One turn moves every row onto another: examples first, then more rows asked
sis: [  2 -15   9 -37  15  17  30 -20  14 -24 -29  -1]
Lelu: [  2 -48   9  -8 -27  11 -18 -19  26  -1  -9 -30]
gisa: [ 61  14  -4 -30 -50  13  13   7  26  -1  -5 -11]
lepep: [ 47  18  -1 -29  -4  49  11   0  -9  42  14 -30]
noram: [ 44  16 -16 -11 -25  40 -12 -18 -13  49  26 -26]
nenuz: [ 31 -13 -26  13  -7  28  10 -57 -24 -20 -13 -18]
vutu: [  4 -49  13 -15 -35  20 -10 -35  11  -9 -21  -6]
kodu: [  4  -7  11 -34   2  42  44 -24  15 -21  -9   1]
tede: [ 10   7  22  -8   2   1  11  15  -1  50 -18 -19]
dok: [  4  13 -39 -17   1  36  11  14 -23  27  13   8]
dun: [ 53  20 -22 -37 -46   2  32 -11 -18   7  -7 -37]
renod: [ 44  39   4 -11  -2  31  -8  -5   9  39  17 -15]
Ketik: [-19 -28 -35 -37  -7  -7  31 -37   6  10   5 -31]
Mesar: [  0 -32  31 -10 -46  28   5 -40  12  -1  -6 -11]
pelus: [ 22  -1 -45  10  -7   6  -5  -4   8  47  11  12]
Rifiv: [ 11 -17 -28  -8  -2  23   0 -45 -31 -30 -22  -9]
savuv: [  3 -18 -44  -4  -2  23  -9 -30 -24 -26   0 -28]
Zez: [ 34  34 -17 -26  -6  18  15 -19   0  56  26 -22]
gik: [  9 -24 -34 -22 -14   9  50 -61  11  10   4  -6]
Rapa: [ 41  41 -23 -26 -53  -3  11 -15 -15  -1   3 -20]
kopi: [ -6   3  -5  -2  -7 -19  -7 -51  18 -12 -16  10]
suvi: [ -7 -37 -28 -34 -16  -5  33 -55   1   8 -11 -10]
Vodup: [  6  17  15  14 -10 -10   3 -56  14  -7 -13  -3]
gulik: [-10 -10  -5 -29 -25  23  19  11 -25  53   5 -18]
Vuso: [ 60   8 -11 -40 -44   0  37  -2  15  13 -10 -28]
Beb: [ 42 -16  -5  20  -5  18 -17  10  -3  40 -16 -14]
refo: [ -5   6 -16   7   3 -17 -20 -31  27 -15  -2  -9]
mepe: [ 40   9   5 -24 -25  26   1 -12  16  63  23 -24]
Dosag: [ 46  25 -14 -21 -66   6  -4  -6   9   0   8  -8]
Bufen: [ -4 -19   8 -35  17  19  24  -1  16 -20 -19 -30]

mepe goes to Zez
refo goes to Bufen
Rapa goes to gisa
Where do these go?
Rifiv goes to vutu
Beb goes to gulik
Vodup goes to kodu

One turn moves every row onto another: examples first, then more rows asked
taki: [  6  -2 -26 -51  -2   4  -8  -3 -63  20  31  26  10  17  -8   8  23  18
   7 -32]
mubis: [  3   4   6 -46 -13 -31 -43  15 -23   5 -21 -10  29  14 -19  21  39 -40
  20  19]
sar: [-31  16   1 -28   3 -29 -24   2  -4   4 -47  -8  48  27  18  14  27   6
  49   8]
dul: [ -3 -19  12 -33  18  22  13  24  32 -33 -26 -16   5  32  15   3 -24  -4
   2  17]
pog: [-10 -37   9 -33  16  16  -3  -1  -9  15  24   4 -14 -22  53  15  24 -20
  14   3]
dilo: [  6   2 -22   9 -26 -19  22  11  -7   0   4  51  39  10  32  -8 -16  10
  24   0]
sas: [-20  10 -19 -21   5   5 -27   6   9  11  30 -27  13 -17  35 -32  16 -14
   4  22]
duf: [-11   4 -11   2 -16  -4  13  -4 -11  -2  11  67  33  25  25   1 -19   4
  18   6]
Zofa: [-20  27 -29 -43  -9   4  20   5 -28  -9  -8  18  31  47  -9  -7 -19  46
  10 -17]
pil: [-31   9  20 -25 -13 -32 -13  -7 -11   8 -38   9  29 -17  -4  22   1 -35
  48  22]
Muzuz: [ -7 -20  10 -32  27   7 -22  -4   5  20  11 -10   0 -32  60  10  27  -6
  22   3]
boful: [ 24  -7 -35 -36  -5 -10 -13   2 -57  26  17  18   2  -3 -10   6  18  21
  11 -37]
Genu: [  8  -6  19 -40  26  23   8  21  32 -37 -32 -32  17   7   8  -5  -9  -4
  12   7]
gizo: [-42   4 -29 -15   7  17 -12  -4  -4  10  30 -18  -1  -3  33 -35   9  -2
   3  15]
baz: [ -8  11  10 -75   9   7  -9  15   6  -4 -34 -41 -17 -13  -2   8 -16  11
  -6   7]
Rozug: [-10  -1   2 -77   5  19  -3  15 -12  -7 -28 -36 -30  12   1  11  -1  17
 -19   0]
ger: [ 31 -19  13 -41  -9   5   8   9 -32 -12 -10  57   3  21 -16  35 -10  -9
   2 -12]
Dovis: [ 51 -17   6 -25 -17  -7  12  13 -24 -12 -27  48   5   3 -10  27  -7  -1
   5 -16]
Nif: [ -1  23 -42 -34 -15 -13  19  17 -23   1 -12   1  30  31 -15 -11 -24  46
  15 -22]
mav: [-23  10  -3 -42   4 -10  -9  -1 -36 -10 -19 -32  49   3 -22  -5  44 -17
  49  -9]

Zofa goes to taki
pog goes to dul
Where do these go?
Muzuz goes to Genu
Dovis goes to dilo
mubis goes to pil

